Here is a table of points, one per row:
array([-26, -31,  -7,  -8,   9,  22,  39,  33,  45,  36,  13, -23, -24,
        -4, -52, -25, -24, -23, -11,  -2,  13,  51,  42,  50,  60,  31,
       -27, -54,  41,  59,  64,  63])
array([ 10, -45,  17,   2,  41,   0, -20, -37, -40, -39, -74, -33,  23,
       -68,  -7,  17,   3,  21, -30, -31, -28,   0,  -4,  28,  27,   3,
         0, -32, -17,  48, -11, -47])
array([  0,  48,  20,  22,  20,  -6,   4, -27, -65, -16,  40, -59,  -8,
        46,  19,  19,   8, -30, -14,  68, -19,  -3,  14, -22,  22,   8,
        -1, -12, -30,   4,  71, -33])
array([ -4,  29,  18, -44, -48,  39,  -1, -44, -29,  21, -22,  -6, -14,
        43, -60,  41, -37,  39, -16, -60,   0, -43,  -5,  -6, -53, -21,
         9, -13,  14,  -5,  42,  -1])
array([ 18,   9,  46,   4, -11, -42,  66,   2, -35,   5,   7,  -1,  51,
       -23,  -2,  17,  32,  -1,  -7,  14,  39,   4, -29,  75,  -7, -18,
       -26, -15,  42, -64,  -2,   6])
array([ 51, -48,   3, -12, -23,   3,  27, -21,  -8, -29,  15,  16, -55,
       -23, -30,  42, -14, -23,  20,  17,  12, -19,  67,  13,  17,  42,
       -38,  54, -48, -19, -35,   6])
array([-12,  38,   5,  36,  14,  35,  -3,   1, -26, -20, -19,   8, -17,
       -45,   3, -30,  -6,  14,  20,  14,  22,  60,  58,  31, -49,   0,
        64,  84,  57,  27,  28,  -2])
array([-16,  12, -21,  -3, -25, -30,  46, -53,  38,  30,   3,  51,  71,
        -3,  14,  -8,   0,  10, -15,  42, -55, -45,  43, -17, -46,  23,
        15, -17,   1,  53, -13,  16])
array([ 38,  46,  36,  34, -12, -46, -42,  40,  22,  19, -12,  16,  18,
         4, -18,  -3,  69,  30,  36, -54,  -3, -29,  19, -33,  14,  17,
       -45,  21, -11,  33,  47, -14])
array([ -1, -55,   4,  10,  57, -29, -26,  21,  11,  18,  29,  43,  33,
        71,  38,  69, -51,  -6, -28, -37,  17, -20,  24,  -6,   8,   7,
        30,  29,  43,   6,   8, -20])
array([ 40,  28,  87,   6,   0,  18, -18,  45,  12,  -7, -42,   6,  -8,
        21,  14, -30, -29, -64, -41,  -4,  -6,   7,  11,   4, -21,  27,
        38, -38, -28, -25, -45,  30])
array([ 48,  10, -13,  51, -17,  22,   0, -10,  31,  34,  18, -34,   4,
       -13,  21,  -1, -77,  12,  17,  -7, -24,  58, -58,  12, -45,  -4,
       -60,  11, -30,   5,  -8, -21])
array([-44, -25,  17,  -5, -61, -40, -25,  24, -43, -15,  -4,  19, -18,
        30,  60, -11, -33,  65,  32,  18,  -6, -23, -44,  36,  23,  12,
        18,  11, -27,  29,  13,  47])
array([-20, -21,   7,  27,  42,  28,  62,  48,   9,   3,  -7, -27, -28,
       -42, -31, -31, -21, -18,   1,  25,  47, -93, -74, -57, -22,   7,
        13,  35,  14,  28,  10,   5])
array([ -6, -62,  22,   3, -12,  -9, -37,  -7, -17,   1,   8,  12, -11,
       -35,  18,  23,  31, -62,  63,   6, -35,   7,  -6, -33, -56, -52,
         4, -40,   0, -18,  53,  33])
array([ -5,  34, -16,  -1, -22, -39,  47,  38,  -3, -82, -20,  16, -11,
         2,  -1,  59,  -6,  19, -28,  -4, -17,  58, -13, -78,   0, -26,
       -25, -10,  22,  12, -15,  28])
array([-18,  62, -23,  46,  27,  -2, -45, -37, -43,  34,  12,  31, -25,
       -39,  -9,  17, -16,  -4,  34,   0,  24, -22,  -4, -12,  35,  23,
       -14, -52,  27, -10, -59,  29])
array([ 79,  17, -61, -54, -20,  -5, -28,   9,  -8,  -2, -26,   0,  62,
        -5,  17, -23, -41, -28,  10,  25,   4, -31,  -5,  -9,  54, -56,
        10,  22,  27,   9,  23,   5])
array([ -6, -18, -30, -51,   8,  25, -45,  23, -47,  46,  17,  40,  27,
        13, -27,   8,  47, -11, -53,  15, -42,  31, -55,  -4, -14,  38,
       -18,  63,  -2,  10,  -7,  32])
array([ -8, -15,   0, -38,  23,  30,  28, -13, -31, -38,  -5,   3,  32,
        56,   4, -57,   5,  -4,  82, -19,  33,  38,   0, -32,  -9,  46,
       -30, -32,  10,  -4, -29, -35])
array([  2, -18, -26,  30, -34, -30,   7, -42,  27, -23,  17,   5, -32,
        50, -18, -25,  28, -48,  -5, -46, -78, -19, -48,  27,  27,   9,
        42,  29,  62,   1, -15, -24])
array([-42, -13,  29,   8,  -2,  19, -22, -41,  29,  -6, -37,  35, -39,
         7,  28, -49,   8,   8, -52,  39,  18,  -6,   7, -10,  20, -43,
       -82,  13,  23, -33,   7, -31])
array([-15, -10, -74,  42,  27,  14, -18,  15,  21, -43, -36, -25,  25,
         4,  -5,  -8,   5,  31, -17,   2,  -6, -23,  24,  22, -30,  49,
       -11, -15, -28, -93,  26,  34])
array([ 45,  -7,  17,  26,  40,  38,  30, -53,   2,  -5,  38,   8,  -2,
        14,  14, -23,  43,  53, -12, -29,  19,  19,  -9, -27,  34, -50,
        41,  -2, -51,  -6,   4,  58])
array([-15, -21,  31,  -1, -31, -10, -44, -21,  62,   3,  -8, -36,  34,
         1, -71,  25,   4,  20,  22,  63,  45,  34, -20, -23,  24,   9,
        51,  -5,  -5, -22, -26, -23])
array([-20,  45,  -3, -17,  16,  79,   4,  19,  56, -25, -10,   5,  -4,
         6,  37,  74,  41, -10,  44,  14,  -1, -17, -14,  56,   7, -23,
       -17,   1, -18,  26, -24, -13])
array([-63,   3,  12,  -4,  -1,   6,  40,  32,  -5,  65,  -7, -58,  10,
       -18,  12,  -7, -15,  -2,  17, -31, -46,  14,  48, -16,  46, -22,
        10,  42, -25, -55, -50, -18])
array([-18,   9, -42, -15,  42, -81,  -6, -11,   2,  16, -30, -24, -31,
        36, -18, -23,  10, -25,  -2,  -3,  52,  21,   9,  30, -51, -57,
        -7,   3, -58,  33, -35,   7])
array([-23,   9, -21, -62, -44, -16, -23, -28,  25,  -7,  59, -27,  16,
       -45,  72,  -9,  15, -30, -41, -65,  40, -10, -13, -19,  -5,  45,
        17,   9,   7,   7,  11,   6])
array([ 56, -14,  -7, -26,  10,  -4, -13,  38,   3,  24,  34, -38, -64,
        -5,  18, -10,  38,  73, -12,  37, -20,  -9,  23,  -2, -34,  -6,
         5, -48,  51,  -6, -40, -29])
array([-23,   2, -29,  -3, -11,   9,  18,  56,   3,   0,  50,  77, -16,
       -35, -38, -34, -20,  -6, -17,  -9,   3,  12,  10,  22,  22, -17,
        34, -41, -63, -29,   6, -93])
These points spread out most along one direction. Take the direction at right angles to it along which they spread out most. Go by this last direction. How far along it is each point below, from 0 to 99? The average is 50, and the first point in the table lies past the average. One standard deviation of the points above along it is 16.
array([ 18,   9,  46,   4, -11, -42,  66,   2, -35,   5,   7,  -1,  51,
       -23,  -2,  17,  32,  -1,  -7,  14,  39,   4, -29,  75,  -7, -18,
       -26, -15,  42, -64,  -2,   6]) -> 39
array([-16,  12, -21,  -3, -25, -30,  46, -53,  38,  30,   3,  51,  71,
        -3,  14,  -8,   0,  10, -15,  42, -55, -45,  43, -17, -46,  23,
        15, -17,   1,  53, -13,  16]) -> 58
array([-26, -31,  -7,  -8,   9,  22,  39,  33,  45,  36,  13, -23, -24,
        -4, -52, -25, -24, -23, -11,  -2,  13,  51,  42,  50,  60,  31,
       -27, -54,  41,  59,  64,  63]) -> 98
array([-23,   2, -29,  -3, -11,   9,  18,  56,   3,   0,  50,  77, -16,
       -35, -38, -34, -20,  -6, -17,  -9,   3,  12,  10,  22,  22, -17,
        34, -41, -63, -29,   6, -93]) -> 79
array([-15, -10, -74,  42,  27,  14, -18,  15,  21, -43, -36, -25,  25,
         4,  -5,  -8,   5,  31, -17,   2,  -6, -23,  24,  22, -30,  49,
       -11, -15, -28, -93,  26,  34]) -> 47
array([-12,  38,   5,  36,  14,  35,  -3,   1, -26, -20, -19,   8, -17,
       -45,   3, -30,  -6,  14,  20,  14,  22,  60,  58,  31, -49,   0,
        64,  84,  57,  27,  28,  -2]) -> 60
array([  0,  48,  20,  22,  20,  -6,   4, -27, -65, -16,  40, -59,  -8,
        46,  19,  19,   8, -30, -14,  68, -19,  -3,  14, -22,  22,   8,
        -1, -12, -30,   4,  71, -33]) -> 29
array([ 10, -45,  17,   2,  41,   0, -20, -37, -40, -39, -74, -33,  23,
       -68,  -7,  17,   3,  21, -30, -31, -28,   0,  -4,  28,  27,   3,
         0, -32, -17,  48, -11, -47]) -> 38
array([-20, -21,   7,  27,  42,  28,  62,  48,   9,   3,  -7, -27, -28,
       -42, -31, -31, -21, -18,   1,  25,  47, -93, -74, -57, -22,   7,
        13,  35,  14,  28,  10,   5]) -> 64
